D: several groups of rows, each row roughly a mix of its group's hidden directions:
D (104 x 10):
[[ 56  17  39 -23  12 -15 -13  -4  55  -6]
 [ 67  42   3  12   1 -42 -20   9 -14  15]
 [-26 -18 -23  42   6 -10  -3  55 -35  39]
 [-11 -46 -12  28  -8   9  18  49 -34  44]
 [  8  -1  26   1   9  -6  -8 -64 -54  35]
 [ -2 -22  43  14  20 -17 -22 -21 -41  57]
 [ 53  42  -1  -3 -26   8  16  36  -5 -48]
 [ 29   7  47  16  23  25  36 -40  32  25]
 [-35 -11 -49  -3   9 -12   0 -68  23   2]
 [-40  27  13  32   0 -33 -47  12 -34  30]
 [ 45  46  39  38  -4 -31 -11   0 -30   1]
 [-37  19 -32 -22   2  -6 -22 -30 -49 -45]
 [-20  11 -28 -20  -3  39  42 -49  41  -5]
 [  4 -59   7  18   9  -9  -8  31 -17  62]
 [ 57  14   0 -28   2  13  21   9  54 -35]
 [-29  31 -34   1   2  -5  -5 -62 -38 -28]
 [ 71  -1  37 -12 -18   3   9  35  29   8]
 [-48   2  -7   8 -15  40  18   0 -62 -28]
 [ 14 -64   7   5  14   5  13  24  25  56]
 [  5  18  40 -37 -49 -27 -15 -34  32 -16]
 [ 28  46  56  26 -15 -13 -12  23   4  36]
 [-57 -39  -8 -53  13  -3 -24  28   4   0]
 [ 49  -5  18  -3  17 -17  -7  15  70  23]
 [-58 -10 -44  16  -2  28  15  -5 -49  -4]
 [ 24   6  27  21 -24  19  40  68  -6  10]
 [-11   3  60 -39  12 -13  27 -48   7 -22]
 [-40 -28 -31  45  18   2   9  47 -30  12]
 [ 11  32 -17  44   9 -10 -10  41 -58  20]
 [ 19  59  14 -14  -2  -6 -20 -55  -5 -37]
 [-39 -22 -54  -1  -7   2  -3  36 -50  19]
 [ 42  13 -39 -41   2   6   3  -7  58 -21]
 [-43  12 -30 -27  -9  -7 -24   0 -61 -34]
 [-29   2 -31 -11 -11  41  51 -36  35 -17]
 [-46 -13 -51  20 -14   1  -4  56 -18  14]
 [ 61  13  24   1   7 -12  -4  53  29  28]
 [ 20  56 -11 -23  -8   8   7  -7  32 -60]
 [-25  37   9 -19  -5  -3  -5 -59 -31 -47]
 [-34  -2   6 -23   6 -63 -41 -41  -8  -1]
 [ 51  23 -19 -39   5  -8 -12  -4  50 -36]
 [-51  10 -27   0 -22  18   2 -32 -47 -41]
 [ 55   2  32   4   7  -3   6  48  29  42]
 [-51   9 -13  -1 -10 -19 -11 -51 -52 -19]
 [-33 -37 -40 -26   0  40  12  50  -9   7]
 [-29 -27 -47   4   1   3   6  58 -40 -16]
 [ 44 -44 -14  11 -25  10  36  18 -51  -5]
 [ 29  25   8 -13  10  24  22 -67  16 -39]
 [ 11  20  -2 -18   7  36  41  -3  71 -11]
 [ 61  17  48  30  -8 -17  -1  32  10  17]
 [ 49 -20 -14  17  30  33  35  45  13  20]
 [ 39 -15  -6  -3   6  47  49  50 -10   6]
 [ 29  33  26 -26   7   8  12 -62  25 -32]
 [ 17  30  43 -29 -14 -36  -8 -37  32 -35]
 [  2 -14 -17  56   1 -26  -1  39 -15  55]
 [ 16   3 -22  -2 -23  66  40  23 -29 -22]
 [  5  18   3  16 -32  24  18  16 -77 -19]
 [ 34  -4  15 -21  25   2 -17  70  35  15]
 [ 43  50  -1  -2   0  29  -1  42 -46   5]
 [ 12 -28   5  -2  22  16   1  67  47  27]
 [-36 -56 -35 -12  -2 -17  -5  52  -8  11]
 [ -6  27 -28  22  -9  25  18  41 -56 -36]
 [-50 -34 -10 -52  -2  -4  -6 -43  23 -17]
 [-32  22   4 -11  -6  10  13 -71  17 -42]
 [ 51  47   7 -23  -3  -7  -5   8  21 -56]
 [  2 -17  -2  16  10 -29 -42  50 -37  45]
 [ 37  49  59  -9  16 -11 -14 -29   0 -19]
 [-45  35 -35  39  32  -2 -11 -18 -41  -6]
 [ 47   4  50 -11  26   5   9  15  56  10]
 [-37   6  58 -12  -4 -28  -1 -57  12   4]
 [ 13  22  -2 -26  -6   6  10 -80   2 -36]
 [ 75  29  23   2   9  -7   8  28  34  -4]
 [-14  46 -40   9  -7  -3 -20  66 -20  -5]
 [ -7 -13 -23 -33  33   2  -8 -74  12 -22]
 [-20  35  -7 -11  -7 -13  -8 -49 -19 -65]
 [ 52  17  46  21   4 -24 -13  48   2  20]
 [ 29 -25 -58  -7 -15  59  13  13   2  12]
 [ -5  -9  41   7   4 -40 -33 -11  41  53]
 [ 54  25  26 -22  25 -24 -30  36  31   4]
 [ 60  45  25   1  -5  -4  -5 -30  39 -20]
 [ 26 -23   3  20   9  -3   1  66  31  45]
 [ 19  43  57 -24 -10 -34   7  -8   7 -42]
 [ 67  19  45 -12  14  10  19  15  34 -10]
 [ 52  18  61   0   7  -7  26  12  38   6]
 [-30 -34  36  10  18  22  28 -30  25  51]
 [ 48  30  -4 -41  11   5   2 -45  41 -20]
 [ 33  54 -10  16  -3  28  12 -33 -13 -50]
 [-42  -4 -12  14 -25  -7  12 -69 -34 -16]
 [ 54 -27  37   1  23  -3   2  32  14  48]
 [ 26  -2  60  -3  11 -26 -13 -13  61   3]
 [-31 -43 -21  25 -13 -27 -27  46 -37   8]
 [-53 -20 -42 -14  -4   0   6 -61   7  -9]
 [-44 -57 -28  15 -12  20  28 -14 -14  35]
 [-72  -7 -21 -28  23 -14 -32   3 -28 -10]
 [-21 -26  20  10  25 -32 -17 -19  68  25]
 [ 59  27  22 -28   4 -13 -10 -36  12 -44]
 [ 37   8  50 -24 -29   5  33 -23  42 -17]
 [-59 -20 -35  15   2  24  13 -36 -34 -23]
 [-32  27 -22   0 -22 -20 -24 -30 -37 -56]
 [-40 -13 -34  43  13  36  20 -44 -20 -10]
 [  9  17  25  -9  -5  30  47 -65   6 -26]
 [-15 -29 -59   7 -11  14  13  57  -2  29]
 [ 56  41  44 -13  17  13  17  12  34 -13]
 [  1  -3 -47  -7  21  20  -7  73 -16  20]
 [ 60  -2  27 -29   6  -1   9 -20  58   7]
 [-31 -28 -56  32  17   5 -15  39 -28  19]]

one row of each group, then the others: which group is each in?
[ 22   7  27 -29 -12 -29 -10 -49  54 -24] : J
[-46  16  29   8  -4  -7  -8 -67 -26 -21] : S
[-13 -21 -33  14  -2 -14 -10  64 -38  38] : C

[ 15 -56 -19   8   6  -8 -10  51  -3  51] : S
[-23 -18 -30  12 -11 -32 -45   4 -62  13] : S
[ 26   6  20  11   8 -24 -27  80  10  -1] : S
[-38  24  36  -1 -31 -27 -14 -58   4 -22] : J
[ 20 -31 -26  -1 -33  23  54 -12 -14 -47] : S
[-47 -27 -22  26 -13   9  12  -3 -58  36] : S
[ -4 -52  -5 -48 -19  24  19  -6  52  -2] : C
